In the rows, 128 means zero.
Where one turn sends some rows of the set: a few examples, then the rows asked:
vufez: [168 116 147 157 123 104 130 121  68 116 127 129 109 156 119 165 115 107
 166 129 149 154 133  89 144 143 147 109 129  89 133 127 138 106 120 118
 128 125]
finu: [135 141 114 125 110  86 134 116  97 134 124 130 109 134 103 137 118 152
 165 143 101 143 124 121 129 149 129  77 122  98 143  94 115 116 118 147
  73 124]
zef: [176 111 105 124 110 102  83 114 103  96 179 110 115 152 128 129 119 117
 156 138 111 134 170 126 130 125 129 121 143 119 176 123 135 109 136 116
 117 100]
Kanaz: [150 156 110 148 118 140  98 145  96 120 168 123 105 148 144 130 137 103
 165 122 138 101 122 120 175 126 170  92 114  91 167 132 130 109 131 107
  77 105]
bapiv: [182 164 102 121 122  80 124 126  85 168 134 123 119 169 100 129 128 131
 141 126 140 127 137 127 116 141 148  72 132 128 136 115 124 103  79 143
  83 100]
duli: [139 139  91 131  95 122 141 138 108 126 173 134  89 132 133 149 137  99
 132 109 141  89 143 144 182 126 135  96 138 120 153  89 110 111 105 121
 109 110]
desav: [167 113  96 143 144 104 119 146  76 110 163 127 110 144 121 131 123 128
 136 144 156 130 145 122 144 135 159  79 111 135 181 110 100  74 114  96
  70 108]
damin: [137 155  99 147 147  85 110 129  84 131 168 135 113 127 143 153 104 142
 168 130 134 136  97 109 133 133 161  83 115 132 192 112 107 122 115  98
 109 124]
Mabom: [156 145  94 129 105 125 156 138  70 131 174 129 127 143 139 122 160  92
 131 120 126 100 124 135 150 138 127  98 131 130 140 117  98 128 144 119
 131  95]
lifol: [155 150  88 141 119  82 140 126  80 131 182 118 103 136 151 139 153 107
 131 127 142 119 151 114 173 120 115 103 159 104 145 145  85 114 106 106
 115 114]
Val: [161 175  85 152 108  83 130 131  83 120 185 130 127 147 101 144 138 120
 150 155 146 155 122 140 138 156 135  94 155 129 133 123 107 131 103 120
  92  81]
Molob: [183 159 127 122 119  87  98 106  98 127 126 140 128 173 118 123 119 118
 180 116 120 109 138 145 158 158 122  95 138  95 123 109 113 118  90 134
 105 150]
papif: [157 107 125 117 119 138 123 112 100 140 166 140  96 174 111 150 114 130
 142 121 141 123 115 115 136 158 162  85 111 100 154 120 141 124  96 110
 118 138]
zudin: [174 161 129 127 104 124 100 132  66 143 120 143 125 135 120 115 131 139
 167 133 151 147 144 137 134 152 117  79 144  94 171 117  99 156 109 126
 109 110]
tuk: [156 120 120 116 134 100  93 105  74 138 155 143 131 168 129 171 118 125
 147 160 117 141 141 104 128 139 149  87 136 103 160 156 105 121  83 118
 132 124]
luva: [151 143 123 166 146 110  77 126 107 121 183 134  97 136 135 142 123  95
 172 153 129 116 143 141 165 114 120  91 120 121 186 123 106  96 127 112
  90  95]
fabi: [171 171 124 129 110 122 100 123  73 141 116 146 128 144 114 118 133 136
 164 127 148 145 149 135 137 157 103  71 140  93 167 114 101 147 100 133
 112 103]
Naliv: [136 146 132 162 148 121 129 109  69  99 139 137 120 130 132 122 158 108
 187 152 146 131 115 107 154 142 148  79 135 110 166 122  91 119 119  92
 108 128]
zape: [153 116 144 168 121 129 113 109  81 112 155 138 101 164  89 159 104 123
 148 146 130 151 131 131 146 156 153 101 158 117 183 120 108 106  93 130
  99 103]
kerut: [148 131 136 109 107 122 120 113  93 130 163 112 119 134 140 119 122 116
 160 118 115 122 132 120 121 121 140 109 150 127 198 131 150 137 121 117
 142  95]
sunu: [148 144 102 122 121  78 148 123  84 126 148 135  96 124 159 124 128 141
 152 133 117 133 163 109 150 125 113  83 150 116 127 136  87 108  97 118
 104 129]
kuf: [154 148 112 124 112  95 141 144 101 122 132 152 131 130 135 143 119 108
 173 122 167 142 105 128 155 152 102  98 145 115 145  98 108 137 139 141
 138  99]
futo: [150 135 114  99 115 102 115 149 131 137 167 124  96 116 114 147 106 116
 138 127 145 121 146 147 172 143 143  95 143 126 130  83 106 109  96 120
 113 121]
Dera: [141 135 123 155 137 104 138 115  92 135 128 129 104 132 151 129 141  83
 166 125 135 121 126 122 153 131 140 121 127 124 171 142 119  64 142 115
  85  97]
libis: [140 138 105 114 124 131 114 146  81 141 149 128 135 135 158 141 130  93
 163 147 124 104 110 144 146 126 138  94  98 125 192 133 126  97 135 122
 103  84]
nul: [148 130 121 143 108 124 118 109 122  85 148 115 141 162 131 127 140  93
 154 149 142 104 138 105 152 131 156  89 150  89 165 113 146 117  91 135
 107  92]
Bep: [173 155 134 127 123  75  96 109  99 122 127 156 131 170 124 123 120 111
 173 118 129 104 143 139 158 148 132  92 138  93 127 102 112 126  86 139
 100 146]
fol: [179 159 112 132 123  76 126 131  84 170 136 128 114 159 110 118 129 128
 131 122 151 129 137 131 111 141 159  79 137 132 139 120 125 111  81 140
  85 103]
fata: [164 155 100 152 144 101 103 108 112 156 172 120 117 143 161 134 141  92
 168 158 152 115 110 117 140 135 135 104 121 114 164 162 118 101 125  94
 109 113]
Pakap: [166 120 122 119 127 109  99 122  80 116 133 164 124 137 144 144 138  97
 190 139 154 107 141 141 151 120 149  98 131 155 173 125 108 100 119 106
 128 143]
boro: [169 133 134 134 120  98 130 136  96 114 174 138 160 142 113 141 124  95
 151 146 161 112 108 127 158 143 166  96 108 138 155 131 136 100 133 101
  92 142]
votas: [150 137  89 148 121  77 151 138  95 126 150 124 114 130 152 159 131  91
 156 126 139 117 118 123 164 122 106 111 144 123 143 104  95 106 138 141
 141 103]
Vod: [169 105 139 149 135 125 119 125  60 118 145 156 127 176 125 139 110 109
 139 137 123 127 142 133 115 144 130  77 106 138 156 117 119 108 112 141
 137 102]
bek: [147 107  91 144 136 106 124 101 109  92 141 103 105 166 138 115 141 112
 164 137 113 131 134 110 116 142 139 102 143 109 165 109 127  94 123 136
 115  88]
bov: [183 154 113 118 108 121 145 129  63 110 162 149 127 168 130  96 137 104
 148 124 117  92 138 145 155 154 135  97 141 128 124 110  92 125 110 111
 103 105]
rusa: [188 136 148 115 130  96 107 137  98 151 142 101 130 145  77 119 121 111
 153 136 141 147 139 157 144 158 118  96 140 121 131 111 112 103 120 137
 108 123]
zata: [145 155 117 130 106  99 129 117  96 143 124 120 108 129 100 136 113 158
 162 132 101 148 134 114 132 150 124  77 124  99 141 100 115 116 123 142
  82 123]
kefu: [162 142 132 150 131  89 128 117 114 124 176  93 134 146 145 120 111 103
 133 131 150 125 133 100 130 128 132  96 138 104 173 132 159 125  89 114
 128  96]
goni: [192 124 141 114 128  91 106 135  97 146 149 103 125 142  83 118 123 110
 159 153 139 146 138 159 134 158 117 101 131 118 127 105 111 110 127 125
 106 129]
kudug: [146 154  78 151  99 103 118 132 102 116 204 122 122 135 120 160 137 109
 136 149 131 126 123 153 172 142 121 106 154 121 160 120  92 127 125 127
 113 102]

finu moves to fol
fabi moves to zata
Now find these:
votas moves to lifol
sunu moves to Val
tuk moves to zape
Kanaz moves to libis
nul moves to kerut
damin moves to desav

